Named turns come first, each shown by rows before and after it. Which turns, in which order, take the first row of each pair that follows to the second? Write the first one first, as in the answered first pair.
nov (before -> after):
[  3   0   1  -4 -10   6   3  -3   5   1   2  -5  -8  -5   7   4   5   5
  -4  -5   0  -4]  ->  [  2  -1   3  -6  -6   3   4  -7   7   1  -1 -10  -2  -5   2   2   4   1
  -6  -9   1  -2]
[ -3   4  12  -3  -4   7  11  -4  13   7  -4 -10   0  -9  -2   5  -1  -3
  -8   1   8 -17]  ->  [ -7   2  14  -1  -2   4   9   2   8  11   1 -10   2  -9  -5  11  -2  -7
  -5  -7   4 -15]
[ 11  15 -31 -19 -13 -25   0 -12  13   4  -8  18 -15   9   2 -16   1 -17
   7   4  -3  -9]  ->  [  7  12 -26 -21  -7 -32   1 -14  12   8 -10  12  -5   8  -7 -15  -1 -27
   9  -9  -5  -4]
[ -6  -8   4 -15  38  11   3  -5  11  -1  -8 -19  17   7 -23 -13  -8  -6
 -15 -20   0  -3]  ->  [-11  -3   4  -1  29  12  -5  30 -14  14  18   3   2   6 -13  16  -9  -5
   1 -25 -15  -5]
dinu (before -> after):
[-16 -20   0 -12 -15 -14   7  27 -19   2 -13   9 -13  17  -8  10  -6  33
  -5 -21  10  -8]  ->  [-18 -20  -1 -17 -14 -20   8  25 -18   4 -14   5  -7  18 -13   8  -5  25
  -3 -27   8  -5]
[ -6 -13  15  19  12  12   0   6 -11   1   0 -14   9  -6 -17   6   2  -1
 -12  -2   4  -1]  ->  [ -7 -12  15  18  13  11   1   5 -10   0  -1 -16  11  -6 -18   5   3  -4
 -12  -4   3   0]
[-1  1  3 -5  2  1  8 -3  0 -5 -8 -4  5 -1 -7 -2 -5 -3 -4 -1  7  1]  ->  [ 0  1  3 -2  2  5  8 -3  0 -6 -9 -2  2 -1 -4 -3 -6  2 -6  4  8  0]
bug (before -> after):
[-27  -5  15  14   8   2  -2  20  -3  10  16   9   0  11 -21  13   1 -19
  24 -14 -19   6]  ->  [-11   0   5  18  -8  30  -2  12   9  -8  10  21 -24  13   5   0   7  15
  11  28  -4 -13]
[-12  13 -17   2  -3  -8   8  -3   1   2  11  15  -5   2   0   3 -14 -11
   5 -17 -18   7]  ->  [ -8  12 -15  13  -6   5   5   2  -2   0  12  20 -14   1  10   6 -14   4
   1  -6 -16  -1]
[  7  11   0 -29  -3 -15   7 -21  29 -11 -12  -7  -2   7  -1 -30   6   2
  -8  13  28  -2]  ->  [-14   0  27  -5  18 -31   0   9  -4  16   7 -11  14   0 -19   5  -7 -19
   4 -35   7   6]
[ 2  2  2  5 -2  7  1 -7  8 -3 -2  5 -6  2  6 -2  1  8 -7 12 -2 -6]  ->  [ -3   1  -1  -7   1  -7   4 -12  11   1  -4  -2   5   3  -6  -5   2  -8
  -2  -1  -5   3]
Fikam (before -> after):
[ -1   4  16  28   0  -2  -5 -14  10  -9 -23 -18   7  17 -16  -6   9   1
 -12   3  -2 -16]  ->  [ -7   3  21  36   2  -6  -9   1  -5   2 -12 -13   8  15 -17   9   6  -4
  -5  -9 -11 -14]
[ 21   7  -4 -10   9   1  -1 -19  13 -17   1   7  -5  -2   6 -15  -1   6
  -3   2  13 -12]  ->  [ 17  -2  12   8  18   8  -4 -14   5 -14   0   2  -2  -6   6  -7  -7  14
  -8  -6  12 -17]
[  1   8 -11 -12  -4 -15   3   0   6  -2  -1  -2   5   4  -2  -2   8 -10
  10  -5  -6  12]  ->  [  4   4  -8  -9  -1  -7   5 -11  14  -9 -10  -9   7   4   0 -11   7  -2
   1   2   2   8]
[  5  -6   2   6   0  26   2   7   9 -10  13  -9 -15 -13  12  -4  -6  -3
  -6  16  -7   1]  ->  [  2  -6   3   9   0  25   0  13   3  -7  17  -7 -15 -13  12   3  -6  -4
  -3  11 -10   2]
Then:
Between the rows of a pair lie two turns.
[  0   0  24  30   3  17  -9   3   7   4  -1   0   6  -2  11  14  -2   7
 -18   1  10  -3]  ->  [ -9   7  14  14   1  -7  -8  14   1  16  10   5  12   0  -2  23   0 -19
   1 -19  -2  12]  Fikam then dinu
[-12 -13  10  -7  10   2  -7  19 -13  12  10  23   3 -18 -13  17  -5  -5
   9 -23 -12   8]  ->  [  2   0 -19 -39  -6   0   1  -6  17  -5  -3  26  -3 -10  -8 -11   7  -5
   7   7   2  10]  nov then bug
[ -3   8 -12   6 -13   6  -1 -16   3  10  -5  -3  -9 -15  12  -8  -2  -1
   1  18   3  -1]  ->  [ -7   2   1  21  -5  10  -5  -7  -9  14  -2  -5  -8 -19  11   2  -6   3
  -2   8   1  -4]  Fikam then Fikam
[ 12  20 -20   5 -22  10  -3   6   0  -7  10   7 -15  -1   9  -4   9  13
  12  14  -2  -5]  ->  [ 12  11  -3  22 -12  21  -6   3  -2 -12   3  -2 -12  -4  10  -5   3  25
   1  13   3 -12]  Fikam then Fikam
[  9   3  -8 -12  -6   8   9  -5   4  -2  -7   6  -2   5  12 -10   2  12
  -3  17   4  -5]  ->  [  1  -1  -2 -19   3  -8  13 -10   4   4 -11  -6  15   4  -5 -11   0  -7
   0  -4   1   5]  bug then Fikam
[  4 -20   5  11  17  13   1 -13  -1  -8  -6 -12   7   1 -10  -4 -28   5
  -3  -5  18 -16]  ->  [  3 -20   3   7  17   9   3 -15  -1  -6  -7 -13   9   1 -14  -6 -28   0
  -2  -8  17 -13]  bug then bug
[ -6   4  13   8 -13  23   2  16  -2  -5   3   2   7   0   4  16  -5  15
 -15  15   9 -12]  ->  [-13   7   5 -17  -8  -5   9   5   5   2  -2  -9  28   4 -19  10  -4 -18
  -5  -8   4   8]  bug then nov
[  5  13  16  11  -3  14  -5  26  -8   5   6   7 -22  -7   4  -3  -6  29
  -4   3   1 -14]  ->  [  7  24  -5 -10 -14   1  -4  26  -3   6  12  16 -26  -2   2  -6   1  16
   9   7  -3  -7]  Fikam then Fikam
[ -1   3 -11  10  -6   8  -1  -6  11   5  -4   4  -4   0  -7   1  -4   5
 -10  11  11  -3]  ->  [ -4  -1  -3  15   1   8  -1  -7   8   6  -6  -2   3  -2 -11   2  -7   3
 -12   2  10  -2]  Fikam then nov
[ 22   4 -11  -3  -1 -13 -10  -8  14  -9 -10 -20  10   3  10 -10 -11  -9
   9  11   0  -9]  ->  [ 18   3  -4  13  -3  -9 -17  17  -6   1   6  -6   1   0  17  11 -14  -4
  16   5 -10 -13]  bug then nov
[  3   7   3  -5   9  18 -11  -6 -14 -14  -1  -8  -8 -12 -14   9 -20   1
   6  -5 -13  -1]  ->  [  4  12  -3  -7   5  18 -11  -3 -15 -13   3  -2 -13 -12 -10  12 -18   1
  10  -1 -14  -1]  nov then Fikam
[-8 -9  4 18 13 15  4 -6  2  4 15 -7 13  0 -8 -2 -5  6 -8 -9 -8 -1]  ->  [ -8   0 -10  12   2   8   1   7  -5   9  27   8   2   3  -2   6  -1   1
   5  -6 -15   1]  nov then Fikam
[ -2  -4   2  20  12  18   2  14 -10  -5   4 -13   4 -12  -1   4 -15  20
 -20 -10   3  -5]  ->  [  8  10 -25  -3  -7  16   5   8   2 -12   5   3 -11  -6   9  -7  -4  22
 -14  15   8  -6]  Fikam then bug
[ 18  20   1  -1  14  25   3  -7  15 -11 -16  -6 -17  -3  23   8  -9  26
 -16  27  15 -21]  ->  [ -3  25  -4 -18  20 -21   2  17  -6  18   4  -3   6  -1  -6  33 -11 -26
  16 -25 -13   8]  bug then nov
[  9   0   2   3  -2  15  -3 -12  17 -14 -15  -5  -4   1   8 -12  -1  16
 -11  17  15  -7]  ->  [ -5  -9  22  23  12   7  -9  11  -9   5  -2  -7   5  -4  -2  14 -11   5
  -4 -15   0  -3]  bug then bug
[ -2   3  -7  -8 -26  -6   9  10 -13 -11 -19 -12  10  19  -4  -9  -1 -12
   0   0 -21  14]  ->  [  2   6 -12  -5 -33  -1   7  14 -13 -12 -16  -5   1  20   4  -7   1  -4
   0  10 -20  11]  nov then nov
[ -2  -1  14  -8  22 -27   5 -13 -10  -9 -12  -9  13  12  -9  -3  10 -18
  -9  -6  16  -3]  ->  [  7   9   2   1   1 -10  -2   9 -21 -10   5  19 -17  14  18  11  15   5
  -4  21  14 -16]  nov then nov
[ -3  11 -16 -11  -5   2   1  -2   0  -2  12  10 -10   1   8   8   4  -1
   3  16 -11   3]  ->  [-12   2  -1  -3   9  -7   2  -2  -6   6   9  -3   7  -2  -7  12  -2 -13
   3  -8 -16   9]  nov then bug
[  3   1  12  -3   1  18  -2 -12  -6  18  -2 -14 -15  -5  -2  16  -6  -1
   0  -2 -11  -4]  ->  [  6   4   3 -15  -3  15   2 -23   4  12  -8 -16 -14  -2  -4   5  -2  -4
  -1   4  -6  -2]  nov then bug
[ -1  11 -21 -16 -11 -10   3 -12  12   0  -2 -12   3   5 -12 -10  16  -3
  -5   2   2  11]  ->  [ -4  15 -22  -7 -17  -9  -3  11  -6   8  15   4  -8   5  -4   9  16  -2
   4  -1  -7  10]  nov then nov
[ -7  24 -26 -13 -11   0   2  -3  -1   3   9  20  -3   1  -2  10  16   0
  -1  21  -3  17]  ->  [-19  12  -3   2   8  -9  -1   5 -16  15  11   7  14  -4 -17  23   7 -11
  -1  -9 -12  23]  nov then bug
[-13 -11 -16  -5  -6 -20  12 -13   2   1   8 -15   2  -2  -3   2   3 -17
   1  -5   6  12]  ->  [-16 -19   3  19   1  -9   6  -1 -11   5  12 -16  -1  -7   1  15  -3  -5
  -5 -10   3   4]  Fikam then bug
[  7 -12 -14 -17  -6 -15  12  -5  15  -9  -5  11   7   0 -11  -6  -5 -15
  -3   3  11  19]  ->  [  0 -25  13  11  10  -7   8   6  -1  -3  -3   0  14  -6 -15   9 -14  -8
 -10 -15   7  13]  Fikam then bug
[  8   4  -6   3 -17  11   1 -10   1  -2   1   8 -24   3   9   1   8  12
  -5  20  13  -4]  ->  [ -4   7 -11 -11 -12 -15   3  -3  -6  12   8   8  -9   5  -9  11   8 -19
  12  -8   0  14]  bug then nov
[ -4  13  11   7  -2 -15   1  10 -13  12  14   8  -8  -7  -1  23  -5 -15
  15 -17  -8  11]  ->  [ 10  18   3   9 -15   7   1   0   1  -5   8  17 -27  -6  20   9   0  12
   3  20   6  -4]  bug then Fikam
[ -4 -23  41  11   5   7  -2 -13  -8 -13  -8   4 -14 -12 -19 -12  -1  26
  -8  14  -5  -7]  ->  [ -9 -25  45   8  10  -2  -1 -14 -10  -7  -8  -2  -5 -13 -29 -11  -4  15
  -5   1  -8  -1]  bug then Fikam
[ -2  11  -1  15   2   8   0  11 -22 -12  18  27 -14  18  10   9   5  16
  13  -8  -6 -14]  ->  [  1   2  14  23  13  20   3  -7 -10 -23   0   9  -5  15   8  -7   2  28
  -5  -3   7 -20]  nov then Fikam
[ -4   7  -2  10 -17  22   8  -3   8  -6  15  -6   9  -4  12   8   9  12
  -2  11   5 -20]  ->  [-12   0   9   9  -3  10  10 -10   8  -2   8 -22  27  -6  -6   5   4  -2
  -3 -12   4 -11]  nov then bug
[ -2 -13  16  14  12   5  -3  -3   0   4  -7 -14   6  -7   0  -2 -10   5
  -9  -3   1  -7]  ->  [ -6   1  -5  -6   0 -15  -3  11  -6  14   9   3   1  -3  -2   8  -4 -15
  13  -8 -11   5]  Fikam then Fikam
[ -6 -28  20  -6  11 -10   0 -11 -20   4  -5  -4  19 -17  -6   6  -2   1
 -14 -16   4   8]  ->  [  7 -20   7  -2  -6  10  -3  -6 -17  -6   1  16  -8 -14  20   4   5  26
 -16  19  10  -6]  nov then nov
[-16   0  12   9   5 -27 -12   7  10  12  -2  -4  21  -5 -13  12 -11  -4
  -8 -15  -6  11]  ->  [ -9   9  -6 -13  -4 -33  -8  -4  24   6  -6  -1  18  -1 -13  -3  -4  -9
  -6  -3  -1  16]  Fikam then Fikam
[ 12  13 -18 -15 -15   4   0 -10  13 -11  -2  10 -14   7  12 -15  11   4
  -5  26   6   0]  ->  [  4  -7  21  27   6  21  -7   3  -8  -5  -1  -3  -9  -2  12   4  -4  21
 -18   9   4 -11]  Fikam then Fikam
